-0.028,-0.055,-0.135,-0.192
-0.094,0.132,-0.092,0.112
⇒ -0.092

-31.4,-21.2,105.1,-112.9,-21.9,-0.1 ⇒ 105.1

-130.84,-81.50,150.74,-109.24,-8.80,94.20 ⇒ 150.74

-17.19,12.57,-16.83,-11.19,22.62,7.61
12.52,8.48,11.82,12.23,7.68,9.96
⇒ 11.82

-0.117,-0.658,-0.856,-0.480,-0.577,-0.434,-0.518
-0.527,-0.690,-0.323,0.264,-0.317,-1.824,-0.602
-0.094,-0.166,-0.329,1.763,-0.479,-0.289,-0.590
⇒ -0.329

-2.5,-2.2,-1.0,-7.2
11.6,12.1,9.5,-20.7
-2.5,-2.2,-0.9,-7.3
⇒ -0.9

0.200,1.106,0.508,-0.407,0.166,1.085,-0.798
1.853,-1.519,0.195,1.100,-0.849,-0.423,-0.708
⇒ 0.195

2.24,-0.56,-0.43,1.28,0.28,1.59,-1.81
0.53,0.48,0.52,0.73,0.44,0.55,0.53
0.59,0.65,0.46,0.49,0.68,0.56,0.59
⇒ 0.46
---
Q:
[[-20 -15  14   0]
 [-35 -26 -18 -18]]
A: 14

Q: [-32 -17 -11  20 -22   4 -33]
A: 4

Q:
[[-12  25  -1 -33  16  16]
 [ 23 -15 -18  22 -16 -21]]
A: 16

Q:
[[  5  19 -16 -14 -12  36]
 [ -5  -3  38  20   1 -13]]
A: -12

Q: [-39 -35 -40 -22 -13 -36 -26]
A: -36

Q:
[[ 13 -27 -12  13 -29 -34]
 [-30   4 -26 -34   1  14]]
A: -29
---
[[ 14.68  -3.38   0.68   2.93   1.06   2.48  -3.25  14.99]
 [ -5.79   9.36  -2.01  -2.72  -6.10  -2.93  -4.32  -9.80]
 [  1.88  -1.55  19.30  19.58  -7.36 -12.50   9.19   3.40]
 [  2.94  -3.64  14.48  16.72  -1.13 -12.49   2.95   6.69]
 [  4.28  -6.75 -14.56  -9.57  16.59   2.27 -17.25  10.68]] Answer: -3.38

[[  7.4   2.2  -4.2  -3.4  -3.9   6.3 -12.1  -3.1 -11.4   5.5  -2.0  12.9
   -1.8 -18.5]
 [-24.4 -24.8 -22.9  -5.7  -7.1  -7.4  -3.1 -23.4 -18.7 -21.6 -22.0  -9.5
  -16.3  18.2]
 [-15.3 -18.1 -15.7 -19.5   3.4  -5.0 -22.3 -27.0  -7.5  -8.7   1.6 -12.0
    3.4   3.9]
 [  7.5   5.4   1.8  -5.9  -7.9  -4.9  -5.4   1.5  -5.4   4.7  -1.5   2.4
   -2.6 -17.7]
 [-18.2 -19.6 -19.7  -7.5  -5.9  14.7 -14.8 -10.7 -16.0 -16.9 -17.2   6.2
  -15.8   5.4]
 [-16.3 -13.3  -9.5  -5.2  -4.0   9.6 -15.0   0.8  -0.9 -15.5  -7.0  -2.9
  -10.3   1.8]
 [ -6.2  -0.9   0.6  -5.8 -20.1 -10.6   7.0  20.7  -1.6 -12.7 -20.4  -9.6
  -23.1  -6.2]
 [  2.4   0.9  -1.9   0.5  -4.1  -6.7  -1.9  -4.4  -6.0   1.3  -1.5  -1.2
   -1.3 -13.5]
 [  5.0   1.3  -3.1  -7.8  -5.1  -1.8  -6.0  -5.6  -9.8   3.9  -1.8   3.5
   -0.8 -13.9]
 [ -8.3  -4.4  -4.5  10.3 -17.3 -20.5  16.9  -3.3 -11.1 -12.2 -22.2 -11.8
  -20.5  -8.1]
 [-28.4 -19.4  -9.8   1.2  -7.4  -5.4  -1.4   1.5   3.0 -27.5 -14.5 -21.8
  -16.9  19.8]
 [ -8.5  -2.7   4.3 -12.5 -11.0 -30.1   0.9  -6.3   7.3  -7.9  -0.5 -30.0
   -3.7  -6.9]] Answer: 2.2

[[-0.007  0.028  0.155  0.152  0.155  0.153 -0.013  0.144]
 [ 0.055  0.065  0.112  0.115  0.112  0.110  0.049  0.114]
 [-0.156 -0.076  0.231  0.228  0.225  0.226 -0.159  0.218]
 [ 0.097  0.108  0.076  0.078  0.077  0.075  0.118  0.078]
 [-0.010  0.000  0.155  0.156  0.154  0.152 -0.026  0.149]] Answer: 0.028

[[-0.030 -0.119  0.041 -0.020 -0.058  0.080 -0.173 -0.046 -0.100 -0.055
  -0.148 -0.083]
 [ 0.069 -0.025 -0.014 -0.016 -0.036  0.010 -0.052 -0.025 -0.075 -0.024
  -0.063 -0.019]
 [ 0.080  0.097 -0.083 -0.014  0.013 -0.109  0.133  0.007  0.024  0.018
   0.093  0.059]
 [ 0.096  0.027 -0.043 -0.013 -0.018 -0.035  0.021 -0.011 -0.046 -0.006
  -0.007  0.015]
 [ 0.014  0.135 -0.107 -0.016  0.037 -0.165  0.213  0.021  0.098  0.036
   0.172  0.081]
 [ 0.091  0.011 -0.033 -0.013 -0.023 -0.020 -0.002 -0.017 -0.055 -0.012
  -0.025  0.003]
 [ 0.071 -0.019 -0.017 -0.016 -0.032  0.005 -0.042 -0.023 -0.073 -0.022
  -0.057 -0.015]
 [ 0.098  0.062 -0.064 -0.012 -0.004 -0.069  0.075 -0.002 -0.016  0.006
   0.039  0.038]
 [ 0.008 -0.089  0.024 -0.018 -0.051  0.058 -0.136 -0.038 -0.095 -0.046
  -0.122 -0.062]
 [ 0.072 -0.019 -0.016 -0.014 -0.032  0.005 -0.045 -0.023 -0.072 -0.023
  -0.058 -0.015]] Answer: -0.119

[[ 0.297 -0.080 -0.179  0.452  0.018  0.223  0.070  0.320  0.259  0.150
   0.408  0.278 -0.019]
 [ 0.277 -0.009 -0.129  0.398  0.072  0.169  0.046  0.307  0.226  0.179
   0.432  0.217  0.027]
 [ 0.375 -0.002  1.239  0.044  0.382  0.838  0.733  0.016 -0.093 -0.317
  -0.787  0.604  0.475]
 [ 1.449 -2.533 -0.987  1.714 -0.752  1.467  0.022  1.058  0.157 -1.152
   0.368  1.286 -1.087]
 [-0.627  1.871 -0.121 -0.481  0.565 -1.110 -0.243 -0.065  0.469  1.466
   1.088 -0.771  0.643]
 [ 1.525 -2.482  0.442  1.367 -0.417  2.232  0.743  0.733 -0.169 -1.737
  -0.991  1.668 -0.629]
 [ 0.605 -0.962 -2.225  1.341 -0.636 -0.166 -0.855  0.989  0.659  0.354
   2.049  0.205 -0.978]
 [-0.234  1.259  1.500 -0.625  0.766  0.095  0.673 -0.315  0.000  0.384
  -0.650 -0.005  0.991]] Answer: -0.080

[[ 0.16 -0.15  0.14  0.00 -0.24  0.19  0.02 -0.24  0.14 -0.16]
 [-0.15 -0.19 -0.25  0.07 -0.05  0.04 -0.03 -0.22  0.02  0.26]
 [ 0.00  0.06  0.23 -0.14 -0.24 -0.06  0.11  0.06 -0.16  0.21]
 [ 0.10 -0.13  0.17 -0.26 -0.16  0.16  0.19 -0.02 -0.09  0.22]
 [ 0.20 -0.05 -0.15 -0.24  0.15  0.06 -0.12  0.06 -0.01  0.21]] Answer: -0.15
---
Input: 1,5,6,7,5
Output: 6

Input:
5,7,7,6
2,8,6,7
Output: 8

Input: 4104,5777,9462,5936,3207,5300,7390
Output: 3207

Input: 43,-47,-26,37,40
Output: -26

Input:
169,160,196,66,140,64,99
112,94,63,229,111,209,202
179,164,129,108,221,121,101
Output: 221

Input: -11,15,-45,42
Output: 15
---
[[-28  -4 -28  18 -12 -21]
 [-19   0 -34  12  -9 -21]
 [-21  -4 -30  15 -10 -21]] result: -30

[-14   2   7  26  -5  40 -38] result: -14

[-19  38   8  22  -7  15  15] result: -7

[-25  33  20   9] result: 9

[ 40  38  36 -21 -30   4] result: -21

[[-10 -23  33  15  27  14   9]
 [  2  -1  40  17  20  21   4]] result: -10

[-18 -34  11 -10] result: -18

[-26  40  -9 -24  12] result: -24

[-21   0  23 -16 -40] result: -21

[-30 -41 -19  10 -24] result: -30
---
[[42, 24, 43, 42, 55, 74, 25],
 [80, 55, 78, 36, 23, 55, 80],
 [21, 70, 21, 60, 63, 9, 51]] >> 23

[[384, 591, 819, 514, 919],
 [536, 647, 999, 612, 887],
 [928, 560, 555, 715, 106]] >> 999

[[174, 43, 61, 9, 15, -933],
 [91, 69, 293, 23, 117, 215],
 [150, -14, 727, 74, 95, -104]] >> 23

[[16, 43, 74, 76],
 [26, 84, 75, 32],
 [55, 97, 63, 58]] >> 84

[[7, 1, 1, 5],
 [7, 2, 6, 8],
 [5, 3, 2, 4]] >> 2

[[4010, 1299, 7466, 5507, 6402, 1276],
 [5616, 1247, 8638, 4147, 9756, 1895],
 [6087, 6629, 1143, 5622, 8387, 1057]] >> 4147
---
|  -5 | -20 |  18 |  -2 | -14 | -26 |
|  -1 |   0 |   7 |  -4 |   7 |  10 |
|   6 |  33 |  -1 |  -3 |   9 |  16 |
-> 18

| -40 |  27 | -36 |  17 |  17 |
|  -1 |  37 | -35 |  17 |  11 |
|   1 |   9 | -26 | -22 |  19 |
-> -36

|  19 |   2 |  37 | -12 |  21 | -13 |
|  12 | -11 |   4 | -22 | -20 |  -2 |
|  33 |   1 |   4 | -28 |  12 | -17 |
-> 37

| -23 | -16 | -20 | -29 |  -9 |
|   4 | -34 | -13 |  -2 |  28 |
|  31 |  -4 | -20 |  -2 | -17 |
-> -20

| -13 |  -7 |   2 |   1 |   2 |
| -33 |  10 |   2 | -20 | -36 |
|  10 |   2 |  -2 |   4 |   7 |
-> 2

|  11 | -26 |  -3 |   8 |  40 |  -4 |
|  -1 |  -6 |  13 | -16 |  21 | -10 |
|   5 |  -8 |  -2 |  -1 |  12 |  -3 |
-> -3
